Families of rows that turns and mirrors carry onto each other, the same ones carrying the whole set onto itself: the rest of each named row's family, in list order
5 families of 6 rows
j_793: [-2.75  0.69 -2.01 -1.83  0.85 -2.21  2.03  2.55 -0.18 -0.39 -0.89  0.79
 -0.65 -0.55  0.08  1.53  0.42  4.59  1.54  3.45  0.79]
j_346: [-2.31  0.35 -0.09 -2.36  2.82 -2.41  2.07  0.17 -0.35 -2.40 -2.25  1.28
  0.45 -0.79 -1.12  1.36  1.00  3.41  1.28  3.10  2.46]
j_88: [ 2.92 -1.99  0.60  1.83 -3.00  0.79 -0.51 -1.18  1.18 -0.41  2.27 -0.42
  0.82 -0.01 -0.84 -0.26  1.01 -2.04  0.10 -0.25 -0.42]
j_854: [ 1.96 -1.66 -0.25  2.24 -3.89  0.88 -0.10 -0.15  0.86 -1.44  1.31 -0.19
 -0.98  0.10 -0.34 -1.74  1.47 -2.62  0.62  0.77 -0.25]
j_491: [-1.11  0.58  1.22 -2.57  2.58 -2.61  2.31  1.36 -0.54 -1.73 -1.53  0.39
 -0.63 -1.52 -0.97  2.68 -0.27  3.92  1.08  2.63  1.21]
j_739: [-2.64  0.85 -1.48 -2.89  0.48 -1.51  2.23  1.25  0.93 -1.94 -0.47  0.52
 -0.24 -0.37 -1.38  1.37  0.12  4.87  1.42  4.04  1.47]
j_277: [-2.46  0.60 -1.43 -2.81  1.56 -2.74  2.21  1.43 -0.39 -2.27 -1.52  1.67
  0.50 -0.39 -0.37  0.44  0.24  4.21  1.10  3.24  1.76]
j_656: [ 2.85 -2.28 -1.14  1.09 -3.15  0.85  1.70  1.66  0.99 -0.49  3.42  1.56
  0.79  0.18 -0.31 -0.75 -0.31 -1.66  1.16  1.16 -1.53]
j_41: [ 2.24 -2.13 -0.68  2.55 -3.51  0.62 -0.05 -0.98  0.64 -2.11  1.57  2.33
  0.38  0.05  0.35 -1.29  1.51 -2.04  0.48  1.02 -0.48]
j_300: [ 2.49 -2.03 -0.78  2.24 -3.82  1.05 -0.10 -1.01  1.70 -1.87  2.96  0.49
  0.01 -0.10 -0.41 -0.52  0.55 -1.68  0.70  0.45 -0.49]
j_287: [ 2.39 -2.33  0.13  1.76 -3.48  1.07  0.78 -0.19  1.19  0.41  3.19 -0.13
  0.30 -0.29  0.01  0.12  0.38 -2.02  1.07  0.87 -1.22]
j_598: [-0.85  0.41 -0.85 -3.64  1.40 -1.47  2.46  1.69  0.28 -2.51 -0.93  1.03
  0.59 -1.40  0.11  1.55  0.89  4.59  0.97  3.64  2.13]
j_95: [-1.40  1.03  0.97 -3.42  1.91 -1.96  2.16  0.94  0.04 -0.52 -0.70 -0.60
 -0.21 -0.41 -1.82  2.10  0.21  4.35  1.22  3.03  1.63]
j_774: [-2.22  0.74 -1.26 -2.81  0.88 -2.75  1.90  2.43  0.08 -2.48 -1.17  1.35
 -0.03 -1.00 -0.31  1.24 -0.43  4.71  0.72  3.06  0.94]
j_735: [-2.88  0.85 -1.47 -0.70  1.72 -2.06  0.70 -0.24  0.49 -2.91 -2.56  1.36
 -0.18 -1.01 -1.52  1.88  1.98  3.62  1.15  2.60  2.58]
j_487: [ 2.64 -1.92 -0.82  2.15 -2.54  1.01  0.13 -0.96  1.77 -3.26  2.03  1.93
  1.21 -0.13 -1.71 -0.53  0.86 -2.26  0.77  0.41  0.26]
j_753: [-1.43  0.89  0.15 -3.15  2.51 -2.80  2.50  0.91 -1.20 -1.73 -1.21  0.82
 -0.72 -0.77 -0.59  1.69 -0.30  3.73  1.54  2.81  2.15]
j_822: [ 2.86 -0.96 -1.37  2.44 -3.73  0.18  0.31 -1.15  1.47 -1.87  2.41  1.09
  0.12  0.20 -0.76 -0.87  1.50 -2.14  0.30  0.25  0.29]
j_164: [-0.72  0.57 -0.38 -3.26  2.09 -1.61  2.07  0.67  0.54 -3.30 -1.62  1.03
  0.95 -1.48 -0.47  1.54  1.52  4.32  0.78  3.41  2.83]
j_162: [ 4.38 -1.87  1.73  0.97 -1.21  0.40  0.60 -0.36  0.33 -0.38  2.47  0.25
  0.82 -0.13 -1.35 -0.03  0.33 -2.26  0.53 -0.66 -0.42]
j_653: [-1.26  1.14  0.91 -2.09  2.77 -2.65  1.28  0.49 -1.22 -0.08 -1.52 -0.27
 -0.93 -0.83 -1.06  2.74  0.80  3.85  1.08  1.54  1.78]
j_48: [ 2.97 -1.44 -0.62  2.04 -3.61  0.40  1.80  0.31  0.93  0.25  3.37  0.40
 -0.26 -0.05  0.18  0.05  0.76 -2.14  1.43  1.24 -0.85]
j_412: [ 2.71 -1.57  1.07  2.02 -3.09  0.73 -0.08 -0.23  0.39 -0.61  1.40 -0.79
 -0.89 -0.20 -0.48 -1.41  1.51 -2.83  0.70  0.27 -0.32]
j_645: [ 3.46 -2.17  1.88  2.01 -1.94  0.39 -0.02 -1.28 -0.29 -0.77  1.53  1.24
  0.22 -0.18 -0.02 -0.51  1.38 -2.48  0.61  0.21 -0.49]
j_858: [-2.06  1.10 -0.12 -2.54  1.69 -1.81  1.10 -0.51  0.98 -2.86 -1.69  0.36
  0.32 -0.46 -2.49  1.56  1.07  4.26  0.92  3.00  2.71]
j_772: [ 3.29 -1.34  1.00  1.84 -2.46 -0.06  0.58 -0.86  0.94  0.38  2.24 -0.19
  1.04  0.28 -0.91 -0.27  1.81 -2.65  0.26 -0.13 -0.05]
j_773: [ 2.26 -1.74  0.10  1.75 -3.86  0.93  0.64  0.67  0.53 -0.33  1.96 -0.58
 -1.12 -0.19  0.19 -1.43  1.17 -2.38  0.98  0.99 -0.88]
j_37: [-2.38  0.08  0.08 -1.72  2.14 -2.50  1.26  0.68  0.62 -3.16 -2.75  1.12
  0.88 -1.28 -1.55  1.59  1.13  3.69  0.55  2.99  1.95]
j_509: [ 3.07 -1.96  0.11  1.62 -3.28  0.25  0.84  0.59 -0.36 -0.02  2.70  1.64
 -0.27  0.02  1.14 -0.98  0.31 -1.73  0.94  1.03 -1.73]
j_614: [-0.28  0.59  0.31 -3.79  2.18 -1.69  2.44  1.19 -0.09 -2.25 -1.10  0.49
  0.48 -1.52 -0.31  2.04  0.85  4.41  1.01  3.17  2.39]

The rest of the family of j_487: j_793, j_656, j_735, j_162, j_653
The rest of the family of j_287: j_346, j_88, j_277, j_300, j_753
The rest of the family of j_509: j_739, j_41, j_95, j_645, j_858

